In the data rows, 128 means zero.
Here are some points, each followed by its number:
[119 108  76  91 160 141 138 149 145 108 120 140 154 152 114 163 146 105 114 112 177 129 141 143 181 171 139 123 153 121 159 141] 0
[146 118 150 149 162 135 118 162 186 111 146  99 116 128  78 156 152 112  95  84 159  75  75 116  61  96 132 123 178 156 120 117] 1
[182 152 133 103 125 154 117 159 139 163 125 119 168 153  76 101 113 102 120  90  70 152 146 127 136 157  87 121 103 158 154 135] 2
[120 126 119  93 108 118 123 120 117 171 199 141 147 157  76 119 109  90 124 145  96 103 165 163 118 160 135  86 105  71  95 116] 3
[143 198 229 172 212 165 118 120 146 104  69  94  98 114 118 129 136 159 183 159 159 125  77  73 120  89 127 168 117 154 122 113] 4
[146 135 125 145 167 185 144 149 145 132 137 131 160 128 135 115 102 123 127 128 167 122  97  96 157 128 157 189 139 110 121 156] 5
[126 164 184 251 153 169 132  82 115 117  54 120  72  79  88  56  89 103 129 133  91 110 109  87 106  82 115 148 127 112 108 109] 6
[136 178 137  98 111  88 101 119 140 171 195 166 157 167 162 144 155 195 171 149 156  92 111 129 100  99 136 128  91 117 132 146] 7
[159  90  80  85 123 110 104 127 107  77  67  77 112 103 127  98 143 120  88 128 105 133 108 103 114  83  97  72  92 101 136  55] 8
[ 86  78  81 145 139 162 158 198 147 168 114 136 140 130 119 128 106 108 115 147 163 170 221 191 188 158 108 108 194 135 170 110] 9
[126  82  68 132 116 136 125 100 119 105 118  49  97  89 115  82  91 140 143 115  89 134  58 128  70 109 169 140 104 116 156 123] 10
[ 85 109 132 127 140 150 140 133 177 207 112 167 135 132 116 154 122 116 127 114 114 119  86 111 137 101 159 164 190 189 148 147] 11
[171 138 142 133 147 156 179 146 133 168 120 190 180 208 149 202 166 183 153 183 161 173 172 141 122 121 148 127 159 163 148 192] 12
[123  84  89 150 182 158 114 135 144 123 112 138 121  89 156 160 142  89  99 113 134 107  83 105 147 124 168 109 152 114 153 107] 13
[120 162  86  97 107  65  65 113 132 112 163 140 128  83 112  87  53 112 122 131 131 123 115 142 153 169 154 142 106  98  18  54] 14
[184 173 180 162 167  75 115 123  89  69 105  93 131 114 118 149 138 128 174 113 156 111  88  91  62  79  82 147 128 139 111 113] 15
[117 121  67 104 129 164 154 157 128 135 162 135 114 132 140 122 123 100 100 162 129 133 111 129 123 123 106 126 102  97 123 123] 16
[ 75 114 122 109 139 147  89 127 127 105 115 118 149 128 110  55 114 129  95 112 121 150 133 125 131  81 108  81  99  94 126 139] 17
[130 107 137 130 152 164 145 153 118 141  96 118 149 106  93 125 146 100 110 100 128 125  90 128 110 115 101 112 167 163 128 196] 18
[144 152 136 111  83 127 145 133 154 211 177 176 114 139 137 129 115 141 106 155 118 185 146 195 134 176 134  75  84  74 130 133] 19
[128 117  98 103 118 106 131 131 163 120 134 133 156 152 190 177 171 146 162 148 147 119 142 163 117 105 109  86 128 178 188 191] 20
[172 145 143 165 105 115 112 109 100 149 170 138 122 155 123 108  43 134 118 114 149 158 139 131 142 126 142 106 102 103 121 129] 21
[100 135 145 121 114 109  87  92 170 125 144 155  74 119 118 101  97 116 137  78 132 149 164 143 128 143 144 118 109  94 107  98] 22
[119 147  87 117 106 166 115 117  89 103  63  71  74 111 114 143 123 122 143 152 144 134 100  89 112 114  96 109 132 156 158 141] 23
[155 103 119 129 173 150 133 112  82  96 117  91  88  57  98 103 128 118 150 139 126 136 114 118  94 124 121 168 143 128 103 133] 24
Which three points above are nearest to each new point by angle? Their numbers follow each, nearest first.
[167 157 174 199 165 137  83 121 122 188 158 143 132 116 113 167 133 155 152 175 121  90 117  94 107 120 135 137 112 142 112 119] 4 7 15
[115 111 138 129 119 162 132 127  88  91  88  93 111  87 102 131 115 152 110 134 175 165 126  93 145 132 108 170 127 163 162 160] 23 24 18
[131 171 131 176 129 139  89 128 111 134 110  97 134 101  46  85  97  79  83 118  52 108 102  73 139 107 150 156 124 136 104 147] 6 2 24
[112 102 128  43 101 123 103 126 120 136 142 141 134 175 196 124  89 135 126 108 160 156 173 180 137 156 157 103  83 140 154 124] 19 20 22
[170 127 137 102 173 119 159 184 135 178 160 174 178 146 207 158 162 197 149 206 186 130 176 127 154 133 146 156 142 181 212 155] 12 20 7
[113 180  84 122 109 128 127 143 111 114 110 102 132 111 124  95  51  94 114 162 172 174 186 171 175 135 127 101 146 128 132 131] 9 21 14
[127 134  77  94 165 153 127 107  99  92  62 106 144 132 184 133 155 107 142  29  43 109 123  55  88  75  65  69  99 127  97 126] 8 17 23
[114 124 117 125  92  80  63  86 105 129 134 125  98  61  86  90  71  91 100 145 106 119 130 110 160 194 163 120 138 110  59  52] 14 22 3
[132  79 103 128 166 129 188 117  45 108 123  94 126 116 152 141 139 106 128  77  92  80 127 119  87  67  70  83 106  95 128 112] 8 15 24
[166 146 140 143 151 181 202 172 117 152 147 158 143 208 235 225 211 225 199 189 190 193 169 150 123 114 140 158 138 197 221 181] 12 20 7
[ 87 170 103 132 116 117 133 152 125  97  36 103  64 100 114 162 162 184 142 160 179 114 125 176 181 129 146 166 161 155 140 170] 23 4 0
[121 102 115  69 134 126  89 123 189 183 127 161 166 159 183 147 154  95 108 107 106 114 153 120 187 170 132 140  92 144 118 171] 0 20 11
[143 182 181 151  86  87  32  92 135 150 217 169 134  89  33  78  41  89 131 122 130  98  91 110 120 158 140 134  74  50  73  49] 14 22 21
[156 120 145 171 177 103 149  94 128 120 121 102  93 104  73  56  69  98  71  66  95  94  98  86  31  50 116 133 103  95 102  64] 6 10 1
[133 118 143 150  77 101  77  92  86 174 134 165 132 132 101 110  86  93  95 131  65 102  57  61 103 148 105 138 116  41  97  10] 14 3 6
[ 69 133 148 154 194 137 104 165 132  99  90 108 131  58  46  74  84 158  83  89 130  97 110 167 152  96  85  79 114 113  99 157] 17 18 6
[109 136 103 120 122 120 133 162 146 157 125 122 117 118 150 128 160 158 130 140 126  80 129 112 109 142 130 130 157 187 116 108] 11 1 20
[127 157 136 116 144 143 202 135 128 175 124 144 150 147 184 166 148 144 115  84 147 148 133 119 125 140 152 132 129 161 164 130] 12 11 20
[117 133 162 126 146 136 167 131 144 181 169 215 153 157 190 166 146 167 147 171 172 192 204 179 172 247 160 227 148 152 146 166] 12 19 9
[135 126  65 109 142 110 112 120 171 116 164 169 186 134 179 120 185 159 158 123 164 152 130 187 153 129 106 117 135 129 152 153] 20 0 7
[148 161 188 177 177 205 150 150 144 123 100 159 146 171 153 171 207 141 162 159 157 121 138  68 119 108 144 145 164 165 169 180] 12 4 5
[106 100 124 153 108 126 154 157 210 169 135 144 113 103 119  98 143  80 151 136 106  90 118 148 126 148 176 153 179 125 177 110] 11 9 13
[145 130 119 121 112  95 141 172 114 137 145 132 108 107 137 110 101 134  95  91  68 103 127  90  82  97  73 112  77 121 118 106] 8 2 16
[136 123 124 102  89 143 144 183 148 120 131 156 148 145 174 144 108  99  96 124 134 142 183 171 165 143 107 149 108 106 159 130] 9 19 0
